First come named turns, each shown by rows before and after it. For each pair of rows after them, which turns, in which order, take the first row to the second? The first pair is done for you.
K_671:
[  4 -24 -23   7  -4   9  23  -8  19 -15  -6  12  16   8   1 -10  12 -22
   7  -9  -1  -6 -14 -12  -5 -29] |-> [  8 -20   8  19  -8  10  35  24   6 -17   6   4  19  -5  14  -6   1 -12
   0   8  12  -9  -1 -12  -4 -21]
[-11  32  -4  19   9   0  -9   3  35   3  20   4  19   1  19  -7  21 -26
 -25 -33  24  -4  20   8   1   7] |-> [-10  32  -5  20   8  -1 -10   0  36   4  18   3  21   0  19  -7  22 -27
 -24 -35  23  -3  18   8   1   6]
[  7  -1 -18 -13   7   6   0 -26   8  -8  -4  20  -4   7 -17  -6  16 -17
   2  -1  -7   5   7 -16  16  -1] |-> [ 14  -7 -16  -3   0   7  20 -15   9 -16  -1  15   2   3  -5 -10  15 -20
   5   8  -2  -3  11 -26  13 -12]
[  2   1  15 -28  20 -15 -35  -1 -13  11 -11  -8 -17  -1 -23  17 -13  31
   0  12 -14  -1 -23 -10   5   8] |-> [  3  -7  -9 -28  18 -16 -30 -17  -2   5 -20  -8 -14   8 -25  15  -6  20
  11   5 -19  -6 -33 -13   2  -8]
K_114:
[ -7   2   8  11  -4  10   0   6  -8   1  14 -13  -1 -10  18   5   0  -7
 -11 -13   6  10   5  -1   3  14] |-> [-11   4   3   1  -1  10 -12  -5  -8   5   9 -11  -3  -4  10   9   3  -8
  -9 -19   2  14   2   3   5  20]
[ -4   9  -2   1   4  15  -4   3   1  17   5   9  -8   0  -1   9   5  -1
  -7 -12   5   8   7   4   1  13] |-> [ -6   8  -5  -4   4   8 -13 -10  -2  15  -2   8  -8   3 -12  10   5   0
  -2 -11  -6   8  -3   0   1   9]
[  5   8  34  -3   0  -8  -5  27 -24   2   9   1  -2 -10   6  -5 -12   9
  -8  17   6  -2  13  -3   5  22] |-> [  0  10  28  -7   6  -2 -11  22 -20   8  11   7  -7 -10   2  -2  -8   8
 -12   7   6   4  17   4   8  33]
[  2  -4 -13   5  -7  -8   5   2   9  -3  -2   2   8   2   6  -2  -5  -4
  13  11  -6 -11 -10  -7  -2 -21] |-> [  2   0 -11   9  -8   1  15  15  10  -3   4   2   8  -5  13  -1  -2  -6
  10   9  -1 -10  -3  -4   0 -16]
K_844:
[  0 -23 -34 -14   1  14  -2 -23  17  -1  -7   1  -6   1  -6  -1  21 -24
  12 -27 -12  -2  -8   3   7   5] |-> [ -8  -4  16 -23  10   8 -24   3  -9  16   2   0 -14 -13 -11   8   6   6
  -4 -14  -8  11   6  14  15  40]
[  1   0  11  12   2  -4   8  21 -13   6   6  -4  -2 -18  14   7  -3   2
  -1  11  11  -2   5   6  -7   8] |-> [  6 -10 -18  14   0  -2  20   2   2  -2  -1  -2   5  -9  19   1   7 -14
   7   0   7  -7  -4  -2 -11 -11]
[  8  -8 -11 -24  23  -5 -18  -7  24   0 -15  26 -24   2   4   8 -12   1
  11  12 -36  -5 -15  -2 -13   9] |-> [ 12  -2  19 -21  19 -10 -19  15  10   2 -10  18 -23  -9   7   8 -22  13
   6  26 -33  -6  -8  -3 -11  16]
K_905:
[  7   1  26  20  -8  -2  28  28 -16  -6  13 -14   6  -9  16   1  -8   3
  -8  25  13  -2   5  -3  -3  -9] |-> [  0   7  37   3  -6 -15  -2  13 -30   0   3 -12  -1  -3  -8   4 -16  16
  -8  31  -7   2  -8   0  -2  -6]
[ 11   9   3 -12   5 -17   4  11  -3  -1  19  14   0   4  15  -4 -11   4
  -5  10   8  -4  -9  -7  -1   0] |-> [ 10  10   6 -16   6 -19  -1   9  -6   2  17  15  -1   4  11  -1 -11   6
  -7   9   3  -4 -14  -4   1   3]
[  0   4  -6 -12  10 -10 -10 -37   2  -4 -11 -14  -5  11 -37  -4   6  -2
   5  28 -32  13 -16  -4   7 -12] |-> [ -8  10 -23 -14  21  12  -8 -42  18   8   1  -2 -11  10 -23  -1  18 -17
  -5   4 -21  25  -2   8   5  14]
Now pairs of rows:
(2 to 3 turns a pair)
[ 12  12 -47 -26  29   9 -12 -22   2 -10 -10   2  12 -13 -14   3 -23 -15
  47 -27   9  11  -6 -11   6 -13] |-> [ 26  11 -16  -2  18   7  19  22 -11 -23   2 -14  19 -30  11   1 -37  -8
  45  -3  27  -2   9 -21   4 -21] -> K_671 then K_671
[ 13   0 -26  14  32   1 -17 -32  10  -1   8   5  19   7 -10  -9 -14 -24
  26   3 -10   1   5  20   1  -8] |-> [ 11  11  -8  19  38  12 -13  -7   4  10  23   8  15  -8   4  -7 -20 -19
  14   1   5   8  24  29   4  18] -> K_844 then K_905
[ -5   9 -12 -14  12  21  -7  -6  13  10  -4  10   6   6   0  12  11 -10
   3 -12   4   5  13   8   8  14] |-> [  5   1  -3   4   1  19  20  16  12  -2   2   1  18  -2  16   8   5 -12
   5   1  12  -6  19  -2   4  -1] -> K_671 then K_671 then K_671
[  2   9  31  -2  -5   5 -10  13 -14  11  10 -11   5  -2   2   8  -6  20
 -13  13  19   6   6  14   5  14] |-> [ -3   8  -1  -3   3  22  -1   1   7  16  15  -2   2   3  10   7  10   0
 -16 -13  24  14  12  20   5  24] -> K_671 then K_905
[ 16   0  12  46 -21   0  21  36  15 -29  17   9   7 -13  13  10  -9   6
 -12   7  12   2 -12 -12 -12  11] |-> [ -1  14  -1  29  -2  16  -7  20  23  -7  20  27  -6  -9   3  18   2   3
 -23 -19   9  21  -3   4  -6  48] -> K_114 then K_671
[ -1   3 -21   9   2   9  -3 -12   9 -14  -2  -3   2  14  26   1   1 -20
  -2 -18   1 -15  -8  15   3   4] |-> [  3   0 -13   7  -7  -7  -8 -16   0 -21 -11  -9   3  15  15   0  -7 -13
   5  -4 -10 -23 -18   8   3 -12] -> K_114 then K_905 then K_905
[  9 -13 -20   6   7 -23  53 -18  15 -17  -5  14  -3   3  10 -10  -1 -18
 -12   8 -13  -1 -12 -34 -14 -14] |-> [ -4   2  -1 -20  19 -37   3 -38  -1   1 -15  22 -17   9 -24  -1  -6   3
 -16   9 -29  14 -18 -22  -7   8] -> K_905 then K_844
[  6   9  53   9  -3  -6  -4  50 -29  -5  13  -8   3 -11   6  -1 -21  25
  -3  17   9  -1  11   8   1  13] |-> [-13   8  -4 -28  12  -2 -48 -29  -3   9  -8  13  -9  18 -31   2   3   9
   4 -19 -24  16 -15  21   6  16] -> K_671 then K_671
[  8 -14 -16  -1  -5 -10  19 -17   7 -21 -15  -6  10   9  -8 -12   5 -11
  22   9 -16 -14 -21 -15  -3 -37] |-> [-11   5 -33 -13  20  20   3 -24  22   5   1  15  -4   3  -5  -2  21 -20
   4 -25  -3  10   1   7   2  15] -> K_844 then K_905
[  8 -11  -8  27 -12   0  26  11   5 -12   4 -13   6  -2  33  -2   0  -7
  -1   1  19 -14   4 -15  -4 -22] |-> [ -1   4  30   1  -6 -24 -29  -1 -24   2  -9 -12  -6   0  -5   7 -15  26
  -7  18  -6  -2  -9  -5   6  -3] -> K_905 then K_671 then K_671
[ -6  13   8 -20   4  -3 -36 -16  -9  11  -4   9 -17  -6 -20   7 -13  12
  -6   4 -11   8   2   9  -2  16] |-> [  7  -1 -12  15  -2  18  24  13  14  -4  15   2  -3 -13  26  -2  -5 -14
  -4  -3  21  -6  21   0  -9   3] -> K_905 then K_905
[  3 -14   1 -25  -4 -24 -30 -30  -3  13 -27   5 -10  19 -36   0 -13   0
   9  -6 -32  12 -13   3   8  -4] |-> [  5 -27 -42  -5  -5   6  16 -26  31   6 -12  10  -2  19  -4  -6   7 -34
  11 -33  -9   9   2   0   1  -8] -> K_905 then K_671
[-35  24  -1  -4   5  26   1  20   1  18  43   1  -1 -21   7  -8   1  -8
 -21 -14  29 -26  21  12   0  25] |-> [-41  30  10 -21   8  16 -28   5 -10  26  33   0  -8 -15 -15  -4  -5   4
 -21 -11  16 -20  13  16   3  30] -> K_905 then K_671 then K_114
[  8  -7 -25 -18   1  25  -5 -39  22  -3 -11  22   2  19  -4  12  -5 -20
  10 -23 -20   2  -9  11  -8 -12] |-> [ 25  -8  34  -4 -16  -3   4   2 -14 -16 -14  -2  11   6  -2  10 -35  10
  13  23 -17 -15 -14  -4  -9 -32] -> K_671 then K_671 then K_905
[ 14 -19 -35   1 -11 -19   7 -30  17 -19 -17   0  13  21 -15  -9  11  -6
  15  -4 -26  -9 -28 -17  -5 -49] |-> [ 11 -12  -4  -8 -12 -34 -16 -24  -4 -15 -23  -2   9  20 -31  -5  -3  14
  12  16 -36  -6 -30 -18  -2 -43] -> K_114 then K_905
[  2   5 -43  34 -29  -5  26   0   2  -4  28 -20  23   6  23   9   7 -17
   1  18 -10   6  -5 -20   4 -23] |-> [ -4  10 -38  14 -26 -23 -13 -27  -9   1  12 -17  18  18  -9  10   2  -2
   4  22 -36  10 -28 -17  10 -26] -> K_905 then K_905 then K_671
[ -3   6   8  -5  -1  20  12 -14 -17  15   6   7  -7 -10  21  22 -16   4
 -20  -5   8  10  16  18   6  22] |-> [ -5   0  -9 -17  -2   9  -5 -45 -13  12 -14  10  -9   5  -1  22 -11   2
 -13  -7 -12   8  -4  13   6   6] -> K_671 then K_114
[ 23 -15 -18   7   8   4   4  -4   9 -17  -6  16   0  -9 -19  -5   6  -6
  26  -4  10  -3   1 -13  -8  -9] |-> [ 24  -6  11  12   7   5   2  22  -8 -12   4  12  -1 -20 -11  -1  -4   8
  18   7  20   0  15  -8  -6   7] -> K_671 then K_671
[ 12   6  -3  29   5 -14   8  11  15 -10 -36  11  10  -5   6  -4 -40  -8
  10   8  20 -37 -34 -34   8 -57] |-> [ -3  29  42  13  22 -13 -27  34 -14  12 -24  17  -5 -20  -3   7 -53  19
 -11  16  24 -18 -16 -13  20  -5] -> K_671 then K_671
